(in the rows, 128 means zero)
Each path below is one point turned by a fixed rotation once a step. After each direction that follows a path, write how fast that rotation turns it, in deg/step (0 if it stays still).
Each turn is a multiple of 5 degrees from 10 to 175, or 0.
Each row of a path follows its step; steps can be skipped.
Path 1:
step 0: [132 129 121 144 132 126 131 119 134 136 131 119 126 122 126 121 128 132
 130 128 128 126 139 123 130 124 121 133 123 136 133 131 127 123 118 126
 131 132 131 133 134 127 136 129 137 123 127 129 130 134 130 132 125 125
 127 128 125 129]
step 1: [124 133 124 129 118 131 129 127 133 124 123 128 120 128 127 126 130 134
 135 115 129 125 134 115 133 133 125 130 129 118 135 133 130 130 133 130
 130 136 129 134 129 125 124 130 129 123 121 131 137 138 133 131 121 132
 126 131 121 129]
step 2: [130 127 133 132 123 136 127 121 127 128 129 126 118 135 127 126 128 123
 130 127 128 126 125 123 137 118 126 139 131 133 128 132 133 118 130 131
 142 131 122 128 137 127 137 133 128 124 129 126 125 134 135 126 126 122
 121 136 125 124]
step 3: [131 131 128 130 122 137 126 126 127 122 126 130 127 124 128 133 133 128
 132 131 127 129 125 123 124 132 119 131 127 123 128 125 125 126 120 139
 132 134 139 133 144 127 136 129 131 119 117 136 134 124 129 131 131 130
 123 132 126 135]
step 4: [122 121 130 124 120 128 121 125 128 122 131 124 119 133 130 126 120 130
 134 134 128 122 125 125 127 126 121 131 132 121 130 132 132 136 122 127
 134 132 119 125 130 128 129 127 137 121 126 125 132 121 127 134 131 131
 115 136 125 119]
step 5: [138 126 131 132 131 132 125 132 127 127 127 129 128 133 131 129 132 122
 130 123 130 125 127 122 124 138 134 135 126 138 128 131 130 129 116 131
 128 135 127 126 133 126 138 134 131 127 128 137 135 128 120 130 134 130
 113 129 136 119]
step 6: [131 127 127 127 122 129 122 132 122 128 122 128 119 129 126 124 120 131
 127 123 131 127 114 119 129 139 133 126 119 118 134 125 127 129 123 133
 130 126 126 119 132 133 128 116 128 119 131 132 134 121 130 130 127 125
 123 126 128 124]
step 7: [132 120 129 127 123 128 123 129 129 125 125 135 118 126 131 125 124 127
 128 123 123 127 127 134 133 129 124 124 122 135 124 133 142 126 122 129
 119 124 115 118 135 128 139 129 132 127 121 128 129 123 129 125 130 123
 124 120 134 124]
step 8: [132 121 129 126 134 123 124 128 131 126 125 125 127 126 128 113 127 131
 121 125 126 127 128 132 126 147 131 125 122 131 133 121 124 124 120 126
 128 130 128 129 134 131 134 129 127 117 122 124 133 123 126 128 122 128
 123 129 130 140]
step 9: [127 121 120 131 131 127 121 119 121 134 132 125 120 128 126 128 121 132
 133 117 123 130 140 125 134 132 133 121 126 127 136 127 136 129 126 127
 132 129 113 120 130 131 123 127 131 124 121 126 125 125 124 130 130 133
 130 125 132 131]
[128 129 130 128 130 126 127 128 127 130 129 129 128 130 131 128 125 128
 125 129 128 126 129 128 127 131 129 127 126 128 127 128 129 127 128 127
 126 126 126 128 127 129 130 126 129 128 128 128 132 129 129 128 128 129
 131 126 129 129] -> 35
Path 2:
step 0: [126 125 127 133 133 129 126 136 127 134 114 129 125 125 119 118 121 125
 134 132 134 140 123 130 134 123 129 120 120 127 132 130 137 126 122 134
 127 136 133 118 132 128 131 119 136 119 126 130 127 133 127 124 132 120
 126 122 129 128]
step 1: [141 120 133 131 132 114 130 131 121 124 125 120 125 124 127 126 117 133
 137 122 123 133 132 131 123 128 122 127 134 134 121 126 133 133 126 126
 132 132 136 131 117 135 125 130 126 120 134 124 129 127 131 129 134 124
 121 124 129 135]
step 2: [119 131 123 137 123 120 126 128 122 126 131 123 130 132 119 135 122 129
 131 122 135 128 126 137 132 129 127 122 129 132 139 132 127 122 120 128
 128 128 121 123 128 135 133 134 125 125 140 116 124 139 137 131 128 124
 117 128 124 128]
step 3: [131 119 126 129 125 132 131 135 123 134 132 125 145 130 124 129 127 131
 133 116 132 133 125 125 130 124 131 126 130 134 126 117 132 127 120 131
 124 114 129 127 117 126 133 137 132 128 122 126 135 128 137 131 129 129
 133 120 121 124]
step 4: [121 130 127 136 126 120 133 140 122 131 128 122 133 129 132 129 131 127
 133 125 135 128 114 137 129 139 126 121 123 123 131 129 128 130 126 122
 129 123 141 142 124 123 124 132 122 127 121 124 122 131 121 131 131 132
 132 136 124 129]
step 5: [121 130 128 119 129 137 140 131 122 133 124 124 129 117 123 121 126 121
 127 131 130 130 126 142 133 132 122 130 127 127 132 123 137 125 125 123
 121 132 124 128 123 128 135 135 117 122 126 141 134 128 128 128 132 122
 133 127 122 126]
step 6: [127 134 130 129 143 126 129 130 122 137 127 125 115 131 121 125 126 134
 127 124 127 134 139 130 127 127 118 131 122 123 128 134 133 123 122 131
 135 124 132 133 119 121 133 139 128 127 120 127 121 126 128 129 135 129
 135 126 133 136]
step 7: [136 133 122 133 132 119 128 125 125 128 125 130 122 113 123 130 135 135
 123 132 127 125 126 137 124 127 128 120 133 128 127 130 126 126 118 122
 124 130 118 136 121 123 136 127 131 120 132 126 116 129 130 131 122 118
 132 119 126 120]
step 8: [131 127 131 134 131 130 121 128 130 118 124 118 126 120 116 130 128 116
 136 122 133 126 126 132 126 116 127 126 119 139 123 136 129 129 121 131
 125 123 132 119 127 118 135 131 127 123 121 126 125 125 131 120 125 129
 130 124 129 126]
step 9: [132 125 132 134 125 122 132 132 133 126 114 127 135 132 122 131 131 129
 137 131 125 133 131 130 124 124 130 125 128 121 131 125 142 132 124 123
 133 122 144 130 122 123 132 124 131 123 138 131 122 130 127 126 119 122
 122 127 120 132]
[130 128 128 128 131 129 128 127 129 127 126 126 127 127 126 129 127 128
 127 129 127 130 130 130 129 129 130 127 127 126 127 130 129 128 132 129
 127 131 126 129 128 126 127 129 129 129 125 127 127 127 127 130 127 126
 129 128 127 126] -> 45
Path 3:
step 0: [129 133 126 121 135 126 132 131 129 133 119 122 139 134 124 132 139 126
 127 114 122 132 136 135 132 137 131 135 126 125 134 132 134 131 132 120
 125 129 121 135 132 139 134 136 123 133 130 124 128 127 132 134 129 122
 128 138 126 125]
step 1: [126 123 125 129 129 126 131 129 116 119 126 122 127 123 134 134 132 116
 134 126 127 123 133 133 126 124 137 131 128 121 127 129 135 132 126 119
 125 135 129 122 122 137 128 123 135 128 132 120 116 139 133 132 130 122
 139 138 131 122]
step 2: [124 133 120 120 142 127 136 138 123 128 127 130 129 130 121 137 135 128
 129 118 126 131 128 131 131 123 126 132 126 115 132 128 132 129 127 124
 118 120 120 127 134 124 123 119 137 123 132 132 129 137 134 122 123 133
 127 132 131 127]
step 3: [119 126 123 121 124 115 140 136 121 126 121 123 132 122 129 124 127 126
 130 119 138 124 128 128 119 117 127 125 121 128 123 128 128 132 132 140
 127 132 124 122 127 130 125 119 124 125 126 126 127 143 126 125 133 122
 130 128 128 133]
step 4: [125 132 119 118 132 128 134 125 134 122 121 135 128 133 120 139 127 131
 126 114 123 125 121 125 124 121 134 124 123 126 124 128 137 128 128 139
 121 121 128 129 133 122 124 126 128 134 121 131 132 121 121 130 126 121
 140 135 131 126]
step 5: [132 125 129 126 124 123 133 134 130 116 117 122 126 130 118 127 130 112
 132 121 123 132 119 139 127 128 122 121 124 127 131 123 133 125 129 132
 133 135 133 127 133 128 125 128 119 138 127 129 130 134 127 135 132 132
 139 128 117 133]
step 6: [131 141 127 129 135 119 131 136 131 124 131 126 134 128 122 129 131 127
 128 122 125 126 125 142 127 126 133 132 129 134 132 131 128 124 127 119
 123 125 124 139 133 133 126 124 127 140 116 120 128 122 127 140 125 123
 132 139 129 125]
step 7: [127 128 132 124 128 123 123 133 129 122 127 119 131 125 127 127 130 111
 134 117 127 128 120 128 130 122 125 134 127 129 129 138 134 127 115 120
 129 133 132 131 126 135 130 122 130 128 127 125 111 131 136 123 129 130
 139 126 130 126]
step 8: [126 137 130 120 137 130 135 143 129 127 127 128 135 118 118 131 133 123
 127 126 128 124 132 131 132 121 138 135 127 114 127 133 130 137 128 131
 129 122 122 131 134 132 132 129 129 130 122 134 121 128 135 127 135 133
 123 133 133 130]
step 9: [119 120 128 121 123 119 135 134 131 123 123 125 136 134 136 133 131 121
 131 125 129 120 126 123 127 129 125 126 123 126 121 128 134 136 126 138
 130 126 116 121 128 134 131 126 126 125 119 122 123 138 138 126 135 134
 133 137 129 118]
[128 128 125 128 125 128 130 127 128 128 129 126 127 130 126 130 128 129
 125 129 129 128 131 129 128 127 127 127 127 127 128 127 126 127 127 128
 127 128 127 127 129 128 125 128 128 127 132 128 129 130 126 125 130 126
 130 130 130 128] -> 40
Path 4:
step 0: [127 125 128 127 119 140 126 116 127 125 122 124 125 121 127 129 134 127
 122 125 125 134 123 127 127 130 126 131 121 128 122 128 137 130 122 137
 120 131 135 131 129 135 129 128 138 121 122 125 130 136 139 122 122 130
 121 129 128 128]
step 1: [137 136 128 131 121 126 133 123 127 126 131 128 135 128 127 128 137 135
 122 129 132 127 127 135 120 127 130 118 130 132 129 127 122 126 122 128
 129 126 133 130 123 130 136 128 127 131 129 126 115 125 119 127 118 136
 129 130 146 127]
step 2: [127 137 124 125 138 121 129 135 120 126 132 130 123 118 131 135 124 129
 118 121 131 126 131 125 125 124 124 132 129 123 126 134 114 122 131 124
 129 121 133 132 125 133 134 126 129 125 136 123 133 128 130 134 137 118
 126 130 133 129]
step 3: [131 125 120 126 128 138 121 131 138 128 127 128 125 131 122 129 126 122
 128 128 128 123 124 129 120 124 128 129 122 126 120 127 135 122 132 136
 122 135 136 136 123 135 125 135 139 134 126 124 133 123 136 129 124 122
 120 125 123 132]
step 4: [135 133 132 133 125 132 121 128 130 126 125 125 130 132 129 128 132 125
 126 127 133 133 134 132 119 126 127 123 121 137 127 132 119 127 130 125
 128 136 122 125 124 138 134 129 117 126 115 135 121 122 128 123 116 134
 132 132 130 129]
step 5: [128 130 131 120 131 128 129 133 128 128 130 132 123 120 137 132 120 119
 138 124 123 125 137 124 124 124 131 129 121 127 130 128 116 130 122 120
 132 122 127 138 126 126 134 125 124 127 135 125 122 125 133 130 139 136
 129 128 133 129]
step 6: [127 125 120 121 123 131 125 137 138 123 125 134 122 126 125 131 120 117
 126 133 125 133 128 123 128 124 129 125 137 125 129 126 141 126 134 125
 128 125 134 129 119 129 117 129 126 134 132 128 131 121 125 132 125 124
 128 132 122 134]
step 7: [130 130 130 126 125 140 128 130 123 119 124 123 129 130 128 128 121 128
 130 128 129 129 120 136 127 123 129 134 124 128 122 127 124 137 137 134
 131 134 117 119 128 133 122 124 120 126 116 135 122 126 128 134 121 129
 134 130 122 123]
step 8: [129 128 127 130 126 121 137 120 129 132 125 126 118 128 135 126 122 128
 139 122 122 131 134 127 127 122 129 135 129 127 128 125 127 126 128 126
 129 128 120 129 128 118 138 123 134 129 122 122 121 123 130 128 133 146
 129 131 129 126]
step 9: [126 129 131 127 130 123 133 133 140 123 132 136 131 126 129 127 124 126
 135 123 128 136 128 128 129 126 124 122 130 126 133 131 139 122 129 125
 125 118 128 122 124 121 126 122 127 130 140 134 139 128 120 140 123 130
 126 131 129 128]
[126 129 126 128 126 126 128 128 127 131 129 128 129 129 132 128 128 132
 128 127 127 126 130 128 127 129 129 129 127 127 126 130 128 129 130 129
 127 127 127 128 128 128 129 127 125 129 127 127 124 128 127 126 127 129
 128 128 129 129] -> 110
